A =
[[ -2  -1  -6  -1  -3  -7   2  -1   0  -6  -2  -4   0]
 [ -4 -35 -16 -30  -7  20   5  -7   2 -13   8  16  -1]
 [ 10  -7  23 -10  -4  33 -12 -29   6  23  26  36  11]
 [  3   9  15  10  13  15  -4  13  -3  16   1   4  -4]
 [ -3  -1 -11  -1  -7 -16   3  -2   0 -12  -5  -9   1]
 [  1   6   4   5   2   0  -1   1   0   4   0  -1   0]
 [  9   2  17  -3  -8  13 -10 -29   6  16  20  23  12]
 [  5   8   8   2  -9  -6  -6 -22   4   6   9   7  10]
 [ -6 -21 -21 -18 -10  -6   7  -6   1 -20  -1  -1   0]
 [  5   4  10   1  -4   4  -5 -15   3   9   9  10   6]
 [-12 -32 -40 -27 -16 -19  14  -3   1 -39  -9 -12  -2]
 [-11   3 -22   7   7 -25  12  32  -7 -22 -25 -32 -13]
 [  5  33  12  24  -6 -29  -7 -12   2   7  -3 -12   9]
 [ 11  -5  29  -6   8  46 -12 -13   3  31  24  36   4]]
Indices start at 0.
(0, 0)	-2
(1, 7)	-7
(12, 3)	24
(8, 10)	-1
(2, 1)	-7
(9, 4)	-4
(9, 9)	9
(7, 6)	-6
(10, 6)	14
(6, 1)	2
(12, 4)	-6
(12, 6)	-7
(12, 10)	-3
(4, 5)	-16
(0, 1)	-1
(12, 8)	2
(4, 8)	0
(7, 2)	8
(7, 1)	8
(8, 8)	1
(7, 3)	2
(6, 9)	16
(1, 11)	16
(3, 12)	-4
(12, 7)	-12
(13, 11)	36
(8, 0)	-6
(4, 10)	-5
(9, 7)	-15
(7, 7)	-22
(10, 8)	1
(1, 10)	8
(4, 12)	1
(11, 12)	-13
(4, 0)	-3
(11, 5)	-25

X =
-0.625,-0.036,-1.514,-0.610,0.949,0.806,-1.273,0.949,-0.906,-0.171,0.332,-1.910
-0.619,-1.283,1.857,-0.382,-1.380,-1.043,1.619,-1.380,0.361,-1.820,-0.806,-2.069
-2.464,-0.547,1.847,-2.384,-0.988,-0.781,1.575,-0.988,0.498,-0.476,-0.620,-0.243
-1.855,0.089,0.632,-1.852,1.246,0.920,0.034,1.246,-0.408,-0.302,0.504,-1.715
X[0][0] -> -0.625
X[1][4] -> -1.380
X[2][2] -> 1.847
X[2][3] -> -2.384
X[1][11] -> -2.069
X[2] -> [-2.464, -0.547, 1.847, -2.384, -0.988, -0.781, 1.575, -0.988, 0.498, -0.476, -0.620, -0.243]
X[2][10] -> -0.620
X[1][2] -> 1.857
X[0][1] -> -0.036
X[0] -> [-0.625, -0.036, -1.514, -0.610, 0.949, 0.806, -1.273, 0.949, -0.906, -0.171, 0.332, -1.910]
X[0][10] -> 0.332
X[3][6] -> 0.034
X[:, 2] -> [-1.514, 1.857, 1.847, 0.632]
X[3][11] -> -1.715
X[0][8] -> -0.906
X[:, 5] -> [0.806, -1.043, -0.781, 0.920]
X[:, 6] -> [-1.273, 1.619, 1.575, 0.034]
X[2][1] -> -0.547
X[1] -> [-0.619, -1.283, 1.857, -0.382, -1.380, -1.043, 1.619, -1.380, 0.361, -1.820, -0.806, -2.069]
X[1][6] -> 1.619
X[1][8] -> 0.361
X[3][5] -> 0.920
X[3][2] -> 0.632
X[1][5] -> -1.043
X[1][1] -> -1.283

a =
[[5802, 7207, 5892, 6843, 8173, 7094, 4217, 5928, 6977, 5541, 6959, 5424],
 [6502, 6882, 5465, 6408, 6750, 3815, 6446, 8196, 6799, 4850, 5951, 5745],
 [5096, 7629, 3137, 4558, 6664, 6304, 6902, 6457, 6066, 7261, 7281, 6886],
 [7612, 4598, 7682, 5424, 8133, 5928, 7662, 6059, 5654, 6279, 4983, 5345],
 [4692, 4944, 8389, 4926, 9334, 8623, 4468, 5608, 6088, 4640, 6382, 4643],
 [5203, 6090, 5938, 6485, 7614, 7462, 7170, 6683, 7335, 6881, 6292, 6198],
 [5714, 4643, 5475, 6181, 7105, 6612, 4379, 8042, 5668, 6605, 6960, 5932]]
Indices start at 0.
(0, 0): 5802
(2, 9): 7261
(5, 2): 5938
(3, 9): 6279
(4, 1): 4944
(1, 1): 6882
(1, 5): 3815
(3, 1): 4598
(6, 3): 6181
(2, 5): 6304
(1, 0): 6502
(0, 3): 6843
(4, 8): 6088
(4, 6): 4468
(2, 2): 3137
(6, 8): 5668
(1, 9): 4850
(4, 9): 4640
(0, 4): 8173
(1, 2): 5465
(1, 10): 5951
(4, 5): 8623
(6, 1): 4643
(2, 1): 7629
(0, 1): 7207
(0, 2): 5892
(5, 4): 7614
(2, 11): 6886
(4, 7): 5608
(5, 5): 7462
(6, 10): 6960
(2, 10): 7281
(5, 8): 7335
(5, 3): 6485
(4, 3): 4926
(3, 5): 5928

arr =
[[ 0.08  0.13  0.07 -0.07 -0.18  0.14 -0.03  0.19]
 [-0.06 -0.23 -0.08  0.05  0.07  0.14 -0.01  0.07]
 [ 0.02 -0.17  0.01  0.01  0.02  0.17 -0.08  0.01]
 [-0.02  0.07 -0.18  0.09 -0.02 -0.08  0.00  0.01]
 [-0.04  0.15 -0.01  0.12  0.15  0.27 -0.02  0.00]
 [ 0.15  0.15  0.04  0.04 -0.02  0.14 -0.16 -0.03]
 [ 0.22 -0.04 -0.01  0.05 -0.03 -0.07  0.03  0.01]
 [ 0.11 -0.10  0.06 -0.03  0.01  0.10  0.07  0.04]
 [ 0.07  0.24  0.18  0.03  0.14  0.07 -0.06 -0.01]
 [ 0.00 -0.03  0.01  0.10 -0.09 -0.10 -0.05  0.00]]
Indices start at 0.
(0, 0) = 0.08
(6, 6) = 0.03
(7, 4) = 0.01
(4, 5) = 0.27
(3, 4) = -0.02
(7, 1) = -0.10
(6, 1) = -0.04
(4, 0) = -0.04
(3, 3) = 0.09
(3, 0) = -0.02
(5, 1) = 0.15
(9, 3) = 0.10
(4, 4) = 0.15
(7, 2) = 0.06
(2, 2) = 0.01
(2, 4) = 0.02
(4, 7) = 0.00
(9, 4) = -0.09
(9, 2) = 0.01
(4, 2) = -0.01
(8, 1) = 0.24
(6, 7) = 0.01
(6, 2) = -0.01
(8, 5) = 0.07
(7, 6) = 0.07
(1, 4) = 0.07
(5, 2) = 0.04
(3, 1) = 0.07
(9, 7) = 0.00
(5, 3) = 0.04
(1, 7) = 0.07
